One turn moves each row of this set onto another row. After a few examples, where does it send each row asked below?
k_756: [ -2  -7 -14 -10   8  10  -1 -12  -6  11 -11   0]
k_592: [  9  -8  -9  21   7  18   2 -11  -5  10  -1  -6]
k_892: [ -8  -3   0   7  18  14   2  -6  -5  15 -10   6]
k_802: [ 2 -8  4 -3  8  1  7  0  6  4  4 -8]
k_101: [  3 -12 -16   3   8  25   1 -11  -4  -1   1   0]
k_561: [  2  -5 -10  -1  19  11   1 -11  -5  15 -13   6]
k_66: [  4 -11  -7   5   8  -3  -1  -6  11  12   7   0]
k_161: [  3 -10   6   6   9  -7  -2 -13   3  11   4  -1]
k_34: [-18  -5  -3   6   9  14   0  -8  -5  12  -3   1]
k_451: [  1 -17   3   1   3  21  -6 -10 -14   1  -2   2]
k_350: [  1 -12 -15  -3  14   5   8  -8  -5   9 -13   2]
k_35: [  7 -25 -11   6  10  14  -5  -8  -7   9   5  -7]
k_236: [ 4  1 -4  8  7  1  9 -8 10  6  4 -5]
k_697: [-14  -9  -8  -4   2  10  -4 -12  -7  11  -5  -2]
k_660: [-12  -7  -2  12   8   9   9  -4  -5  12 -11   3]
k_68: [  1 -17  -4   6  10  17   4  -9 -10   0   6 -15]
k_879: [  4 -12   4  16   7  14  -1 -17 -14   6   1  -9]
k_472: [10 -7 -7  7  8  0  0 -8  8 -4  8 -2]
k_616: [  8 -17  -5   8   9  19  -9 -15 -10   7  -3  10]
k_29: [ 9 -7  5  4 -1  2 -1 -3  2 -4  3 -3]
k_877: [-17 -10  -7   7   2   4   5 -13  -6   9  -6  -1]
k_299: [  6 -11   0  13   3   0  -7  -7   6   1   8   2]
k_360: [ 9 -7  7  2  1 -2  0 -1  4 12 -3 -1]
k_602: [ -3 -13  -9  14  11  21  -4 -18  -6   3   5   5]
k_801: [ -7 -14  -9  -6   3   1   4 -13  -9   7 -11  -3]
k_445: [ 8 -6  0  9  7  6  3  2  7 -4  6 -1]
k_106: [ 5 -7 -1  6  8 28  3 -6 -9 -1 -5  2]
k_415: [ 14 -16  -6   9   4  19  -1   0  -8  11  -6  -6]
k_117: [ 12 -12   6   7   9  -1  -5  -4   2   0   3   2]
k_702: [ -1 -11  -6   9  17   6   6  -5  -4  15 -15   8]

k_702 turns into k_877
k_445 turns into k_29
k_101 turns into k_106
Now these:
k_802 turns into k_360
k_68 turns into k_415
k_756 turns into k_892

One turn moves each row of this set onto another row. After a few examples, where does it send each row asked below?
k_288: [ -3   1  -5   7  11   9  35  -2 -14   5  11 -11  -9   9   9   3 -16   4
  18  -9  -6  -1 -13 -10  14   8   4   6   5  -8  -3   0   9  10   8]
k_347: [  2   4 -25  -7   2   4   8   2  -8   9   4 -13   9   9   6 -13   5   7
   2 -12  -4   2 -16  -5   7   2  -9   2  -2  -9   2  -8   5   8  -1]
k_657: [ -6   0   2   7  11   1   8  -4  -5   5   4  -7 -21  -8   9  10  -9  -1
  10  -1   3  -4   4  -5   1  -6 -15   8   2  -9   3 -10   1  15   8]
k_344: [ -9 -10   2  -1   5   3   3   8  -1   9  14  10  -8   1  -1   2 -16   6
   9 -10   5  -2  -6 -19   4   2   9   0  -1  -7   6  -3   8   5   9]
k_314: [ -9   2   4   4  17  14  22   0 -11  10   8 -10   0  11   4  12 -15   3
   7 -11   3  -1 -19  -1  11   2  -4   0   1  -4  -4  -6   7  10  16]
k_193: [  3   1  -9  -4   5   5   6  11   3  24   5 -10  -4   0  12  -4  -2  -3
  13  -4  -6   9   0  -8   6   6  -2  15  -6 -11   4 -16  10   7   0]
k_969: [ -5  -6  -8   6   7   3  -3  -2  -6  -1   3 -10 -11   5   8   1  11   1
 -16  -5   0   0  -6   1  -8   4   0   6   5  -9  13  -5   3   5   0]
k_541: [ -3   2  -7   2  16  17  25   8 -14   2  17  -7  -1  11   0  11 -17   5
   2  -4   0   5  -8 -10  11  13   2   3   8 -14  -3  -5   8   0  12]
k_59: [ -4   1  -8  -5   3   2  19  -3  -2   9  -6  -5   0   3   8  -1 -12   6
  -1  -5  -1  11   1 -10  21   0   6   3   3  -2   7   5  15  -6   3]
k_710: [  1  -7  -6   4   0   2   3  -6  -9  -1   4 -12 -14 -15  10  -2   3  -5
   8  -5   4  -6  -2   7   3   4  -5  10  -7  -6   6  -5  -5   9  -3]
k_935: [ -1  11  -8  12   6   3   2   0  -5   4  19 -11  -5   2   6   2   0   5
 -20  -9  -4   6 -10  -6  11   5   4   7   6  -6   9 -10  11   0   6]
k_792: [ -2  -5 -17 -14   8   5   5  -3  -2   9  10  -4   2   4   7   2   5   8
  21  -1  -4  -3  -7 -12 -13   2  -1   5   1 -19  -2  -9   3   8  10]
k_369: [ -8   7 -18   3  -1   8   8  -8   1  -5   5  -6  -8  -8   7  -2   6  -3
   5  -4  -5   1   1   1  -6  14  12   8  10 -11  11  -5  -6   0   1]
k_401: [ -1  -2 -11  -9  -4  11  12  -9   2  -7  10  -5  -1   9   5  -3 -16  13
  11  -3  11  -3 -17  -5  10  -3  -9   8  11  -2   4   2   4  10   8]
k_394: [-10  11 -16  -1   4   2  12 -11 -14 -11   8  -2   0  -8   9   0  -3   4
  17  -6  -3  -3  -9   2   3  11   5  -1  14 -18   3   5   7   5   1]

k_314 turns into k_541
k_657 turns into k_935
Now these:
k_59 turns into k_401
k_792 turns into k_193
k_969 turns into k_369

